In the data rows, zero lies at 4.5, halfway between 4 and 5.
Here are some points, one per row:
np.array([6, 5, 6, 3, 5, 5, 2, 4, 2, 2, 5, 5, 5, 4, 5, 6, 5, 8, 3, 5, 4, 4, 6, 3, 5, 5, 0, 6, 8, 7,
          8, 3])
np.array([3, 4, 6, 6, 7, 5, 3, 7, 4, 6, 4, 3, 6, 4, 3, 4, 4, 6, 6, 7, 2, 3, 4, 0, 3, 5, 6, 6, 2, 4,
          5, 3])
np.array([5, 3, 3, 5, 4, 3, 8, 6, 3, 5, 6, 4, 5, 5, 4, 6, 2, 4, 1, 4, 4, 7, 5, 3, 4, 4, 3, 6, 4, 2,
          5, 7])
np.array([2, 2, 6, 3, 3, 3, 5, 7, 3, 7, 3, 3, 2, 6, 3, 3, 4, 5, 6, 5, 5, 4, 6, 5, 6, 6, 9, 5, 9, 2,
          7, 3])
np.array([3, 6, 6, 7, 5, 6, 6, 6, 4, 4, 2, 6, 6, 4, 4, 6, 6, 4, 1, 3, 3, 5, 3, 6, 3, 3, 5, 7, 4, 3,
          4, 4])
np.array([2, 2, 3, 5, 6, 4, 2, 2, 3, 2, 7, 6, 3, 6, 4, 5, 3, 5, 5, 7, 6, 3, 3, 5, 2, 6, 4, 3, 3, 6,
          7, 4])
np.array([4, 3, 5, 7, 3, 5, 6, 4, 4, 4, 4, 2, 3, 4, 6, 5, 8, 6, 5, 4, 4, 3, 5, 7, 6, 5, 5, 5, 3, 6,
          2, 5])
np.array([4, 3, 4, 7, 5, 6, 7, 2, 5, 5, 5, 4, 6, 5, 3, 4, 3, 6, 7, 6, 3, 4, 6, 3, 6, 5, 3, 4, 3, 3,
          4, 5])
np.array([4, 4, 3, 3, 2, 4, 4, 4, 3, 2, 3, 3, 4, 4, 5, 4, 4, 6, 1, 6, 3, 3, 5, 4, 3, 3, 5, 4, 6, 8,
          7, 4])
np.array([6, 3, 3, 3, 6, 7, 4, 5, 4, 3, 5, 3, 5, 7, 4, 6, 5, 5, 7, 4, 3, 9, 3, 7, 4, 4, 7, 4, 4, 4,
          7, 4])
np.array([7, 5, 5, 4, 4, 5, 6, 4, 1, 5, 4, 4, 6, 4, 5, 3, 6, 1, 5, 2, 5, 1, 4, 4, 6, 5, 5, 4, 2, 4,
          3, 2])
np.array([6, 4, 2, 6, 4, 7, 5, 5, 6, 9, 3, 5, 3, 9, 1, 8, 3, 1, 5, 3, 4, 6, 9, 3, 4, 3, 4, 1, 6, 8,
          6, 3])
np.array([6, 4, 4, 4, 5, 2, 6, 7, 3, 3, 8, 3, 5, 7, 6, 2, 5, 3, 6, 4, 7, 3, 7, 6, 2, 4, 4, 6, 1, 3,
          6, 5])
np.array([3, 7, 2, 4, 3, 4, 5, 4, 7, 3, 7, 2, 5, 5, 4, 4, 5, 3, 3, 6, 5, 4, 2, 4, 5, 4, 7, 9, 7, 9,
          6, 3])
np.array([5, 7, 5, 5, 4, 2, 6, 2, 5, 4, 4, 5, 1, 3, 5, 7, 7, 8, 9, 2, 6, 5, 5, 4, 2, 6, 4, 4, 4, 4,
          5, 2])
np.array([3, 4, 5, 6, 6, 1, 8, 9, 6, 4, 6, 7, 6, 1, 5, 5, 4, 4, 4, 8, 2, 5, 3, 2, 4, 3, 5, 2, 4, 4,
          2, 2])
np.array([6, 5, 7, 4, 5, 3, 6, 3, 3, 5, 3, 6, 7, 4, 2, 4, 4, 6, 6, 3, 6, 4, 3, 5, 3, 2, 5, 5, 4, 5,
          1, 5])
np.array([5, 6, 2, 0, 3, 5, 4, 4, 7, 5, 4, 7, 5, 6, 4, 0, 4, 5, 4, 4, 4, 2, 6, 8, 1, 5, 5, 4, 1, 3,
          3, 0])
np.array([3, 5, 2, 6, 4, 2, 4, 4, 6, 5, 4, 4, 6, 5, 4, 2, 5, 6, 6, 5, 6, 4, 6, 6, 7, 3, 5, 5, 6, 5,
          7, 7])
np.array([3, 0, 2, 3, 6, 2, 6, 2, 5, 4, 4, 2, 4, 5, 6, 3, 6, 5, 4, 2, 1, 5, 4, 5, 5, 4, 6, 5, 6, 5,
          2, 5])
np.array([5, 3, 2, 2, 4, 3, 7, 8, 6, 8, 4, 6, 4, 6, 3, 9, 3, 5, 5, 2, 4, 7, 5, 5, 6, 7, 2, 5, 3, 8,
          3, 7])
np.array([3, 5, 6, 6, 6, 4, 3, 2, 5, 4, 3, 5, 5, 7, 6, 5, 2, 1, 5, 5, 6, 4, 4, 6, 5, 3, 2, 3, 4, 4,
          4, 4])
np.array([8, 2, 8, 5, 5, 3, 1, 5, 6, 5, 7, 7, 7, 5, 3, 7, 4, 5, 0, 3, 4, 5, 7, 3, 7, 5, 6, 4, 3, 4,
          4, 6])
np.array([4, 5, 4, 5, 4, 5, 4, 3, 5, 4, 5, 5, 5, 6, 4, 6, 7, 3, 8, 7, 3, 6, 5, 2, 5, 7, 4, 5, 5, 3,
          1, 8])
np.array([4, 7, 4, 7, 4, 3, 7, 5, 1, 3, 4, 6, 7, 6, 3, 4, 3, 5, 4, 6, 6, 7, 4, 4, 4, 4, 4, 3, 5, 5,
          2, 4])
np.array([3, 8, 5, 4, 7, 4, 2, 3, 4, 5, 6, 4, 3, 7, 7, 3, 6, 7, 3, 5, 6, 7, 5, 6, 4, 3, 5, 3, 3, 4,
          5, 5])
np.array([6, 5, 6, 3, 6, 6, 4, 7, 4, 9, 2, 4, 3, 8, 5, 4, 2, 7, 8, 4, 3, 5, 3, 4, 6, 4, 5, 3, 5, 8,
          4, 6])
np.array([4, 4, 4, 3, 0, 6, 4, 4, 5, 7, 4, 6, 5, 5, 5, 2, 7, 4, 5, 7, 8, 5, 4, 5, 1, 6, 3, 5, 1, 3,
          3, 4])
np.array([7, 5, 2, 7, 4, 6, 5, 3, 3, 6, 4, 4, 4, 4, 5, 4, 1, 8, 3, 5, 6, 1, 3, 4, 2, 5, 6, 7, 4, 3,
          5, 6])
np.array([7, 3, 8, 5, 7, 6, 9, 4, 6, 6, 3, 5, 6, 2, 3, 4, 6, 4, 0, 9, 5, 6, 4, 6, 5, 5, 4, 3, 4, 2,
          5, 4])
np.array([6, 3, 4, 7, 5, 7, 7, 5, 7, 3, 4, 8, 5, 5, 7, 5, 3, 7, 4, 4, 5, 7, 3, 1, 6, 3, 7, 6, 5, 4,
          3, 2])
np.array([5, 5, 7, 3, 2, 3, 4, 1, 3, 3, 4, 6, 5, 3, 6, 3, 4, 3, 6, 7, 2, 6, 6, 4, 4, 3, 1, 7, 7, 7,
          9, 4])
np.array([4, 6, 3, 0, 3, 4, 4, 2, 5, 5, 6, 3, 7, 2, 3, 3, 8, 5, 5, 5, 5, 4, 4, 2, 7, 5, 2, 2, 9, 4,
          7, 4])
np.array([5, 7, 6, 2, 4, 4, 4, 5, 4, 2, 5, 3, 3, 5, 4, 5, 5, 3, 2, 6, 3, 4, 3, 4, 6, 7, 2, 7, 6, 6,
          7, 5])
np.array([1, 4, 6, 6, 3, 5, 5, 1, 4, 5, 5, 6, 3, 6, 0, 5, 4, 6, 4, 1, 3, 4, 3, 5, 6, 3, 6, 5, 4, 4,
          4, 7])
np.array([4, 3, 5, 5, 4, 2, 4, 7, 5, 8, 4, 4, 6, 8, 5, 5, 7, 4, 3, 3, 6, 2, 3, 5, 5, 6, 6, 3, 9, 2,
          6, 4])
np.array([1, 6, 4, 4, 4, 3, 5, 8, 5, 7, 6, 7, 4, 1, 5, 8, 3, 3, 3, 5, 4, 6, 4, 5, 8, 2, 5, 1, 2, 5,
          5, 3])
np.array([3, 5, 4, 2, 3, 5, 6, 6, 5, 6, 8, 9, 3, 4, 6, 7, 4, 5, 2, 4, 3, 6, 5, 1, 7, 4, 6, 2, 2, 3,
          5, 7])
np.array([4, 6, 5, 8, 3, 4, 8, 4, 6, 4, 3, 1, 5, 6, 5, 5, 4, 5, 4, 4, 4, 4, 5, 7, 5, 6, 3, 5, 3, 4,
          4, 4])
np.array([4, 4, 2, 6, 6, 4, 1, 6, 5, 2, 3, 3, 2, 4, 4, 3, 5, 5, 5, 3, 3, 5, 3, 6, 7, 4, 1, 3, 4, 1,
          5, 5])
np.array([4, 4, 3, 4, 6, 4, 3, 2, 6, 4, 1, 5, 4, 6, 6, 5, 3, 3, 3, 6, 4, 4, 3, 3, 4, 7, 4, 3, 6, 4,
          3, 6])
np.array([1, 5, 4, 3, 6, 8, 2, 4, 3, 6, 6, 2, 5, 2, 4, 6, 2, 5, 3, 5, 7, 5, 7, 6, 3, 3, 3, 6, 6, 4,
          0, 5])
np.array([6, 4, 7, 4, 5, 5, 4, 4, 5, 4, 4, 3, 0, 5, 6, 5, 5, 3, 5, 5, 7, 3, 5, 2, 4, 2, 3, 6, 3, 2,
          4, 6])
np.array([4, 5, 8, 3, 3, 6, 4, 7, 5, 2, 3, 3, 4, 5, 4, 3, 2, 4, 5, 4, 2, 4, 7, 5, 4, 6, 7, 1, 7, 5,
          3, 8])
np.array([5, 3, 3, 5, 4, 7, 4, 5, 3, 4, 2, 6, 4, 4, 5, 3, 4, 4, 3, 5, 5, 5, 5, 5, 5, 5, 3, 7, 4, 2,
          2, 1])
np.array([4, 6, 6, 5, 4, 5, 3, 5, 6, 4, 7, 3, 6, 5, 3, 6, 3, 4, 7, 2, 3, 3, 4, 5, 3, 4, 2, 6, 4, 2,
          3, 2])
np.array([1, 4, 4, 6, 5, 6, 3, 6, 5, 2, 2, 5, 5, 4, 6, 3, 8, 5, 4, 2, 7, 5, 7, 3, 3, 5, 4, 5, 3, 6,
          5, 6])
These points spread out most along one direction. Where along it does each point below lie, from 0 to 99? The average is 50, and the first point in the table lies past the average. One standard deviation of the points above along it is 16.
np.array([7, 6, 4, 7, 6, 6, 5, 4, 3, 5, 6, 4, 5, 3, 2, 4, 7, 5, 2, 7, 4, 5, 7, 4, 5, 5, 7, 4, 4, 3,
          3, 3]) 44
np.array([6, 4, 4, 6, 3, 6, 4, 3, 6, 5, 6, 1, 5, 0, 6, 3, 1, 4, 5, 1, 5, 6, 3, 5, 3, 6, 5, 1, 6, 4,
          7, 5]) 56
np.array([7, 2, 7, 6, 3, 4, 1, 7, 4, 6, 3, 5, 7, 4, 1, 2, 6, 5, 3, 6, 6, 6, 1, 5, 3, 5, 3, 6, 2, 4,
          3, 1]) 50
np.array([5, 4, 5, 6, 7, 6, 6, 5, 4, 5, 9, 9, 0, 3, 7, 1, 6, 3, 7, 4, 5, 2, 5, 8, 2, 6, 0, 7, 6, 9,
          7, 4]) 73
np.array([6, 3, 5, 3, 4, 6, 5, 5, 6, 1, 5, 2, 4, 5, 7, 6, 7, 7, 5, 6, 7, 2, 3, 6, 4, 1, 5, 2, 5, 7,
          4, 5]) 63
np.array([4, 8, 4, 5, 6, 6, 6, 4, 2, 4, 3, 4, 6, 5, 5, 5, 3, 2, 6, 4, 5, 3, 2, 5, 6, 5, 5, 4, 3, 4,
          4, 6]) 49
np.array([5, 6, 4, 3, 8, 3, 5, 4, 6, 3, 2, 3, 3, 3, 3, 3, 4, 3, 4, 2, 7, 5, 5, 3, 4, 6, 5, 5, 5, 6,
          5, 6]) 59
np.array([4, 2, 6, 4, 3, 3, 3, 3, 4, 3, 4, 2, 4, 3, 5, 5, 3, 1, 6, 5, 7, 6, 4, 4, 6, 5, 5, 6, 5, 6,
          6, 3]) 64
np.array([5, 4, 4, 6, 5, 5, 2, 5, 3, 3, 2, 5, 6, 3, 4, 6, 4, 6, 6, 6, 5, 4, 5, 6, 5, 8, 8, 4, 2, 6,
          5, 5]) 51
np.array([7, 4, 2, 4, 4, 4, 3, 6, 5, 5, 2, 5, 4, 3, 3, 5, 7, 1, 7, 5, 3, 3, 4, 5, 4, 1, 6, 5, 8, 2,
          5, 8]) 53
np.array([2, 4, 5, 3, 7, 5, 6, 6, 5, 6, 4, 8, 8, 2, 5, 8, 4, 5, 6, 6, 4, 6, 6, 4, 5, 4, 6, 7, 3, 2,
          7, 5]) 30
np.array([4, 5, 5, 5, 5, 4, 2, 2, 3, 6, 5, 5, 3, 4, 8, 4, 6, 2, 2, 3, 3, 4, 5, 5, 0, 5, 5, 5, 3, 5,
          6, 5]) 64
np.array([8, 7, 4, 5, 4, 1, 1, 3, 6, 3, 5, 5, 3, 3, 6, 4, 3, 4, 6, 5, 4, 5, 5, 7, 6, 4, 6, 7, 6, 5,
          3, 5]) 64
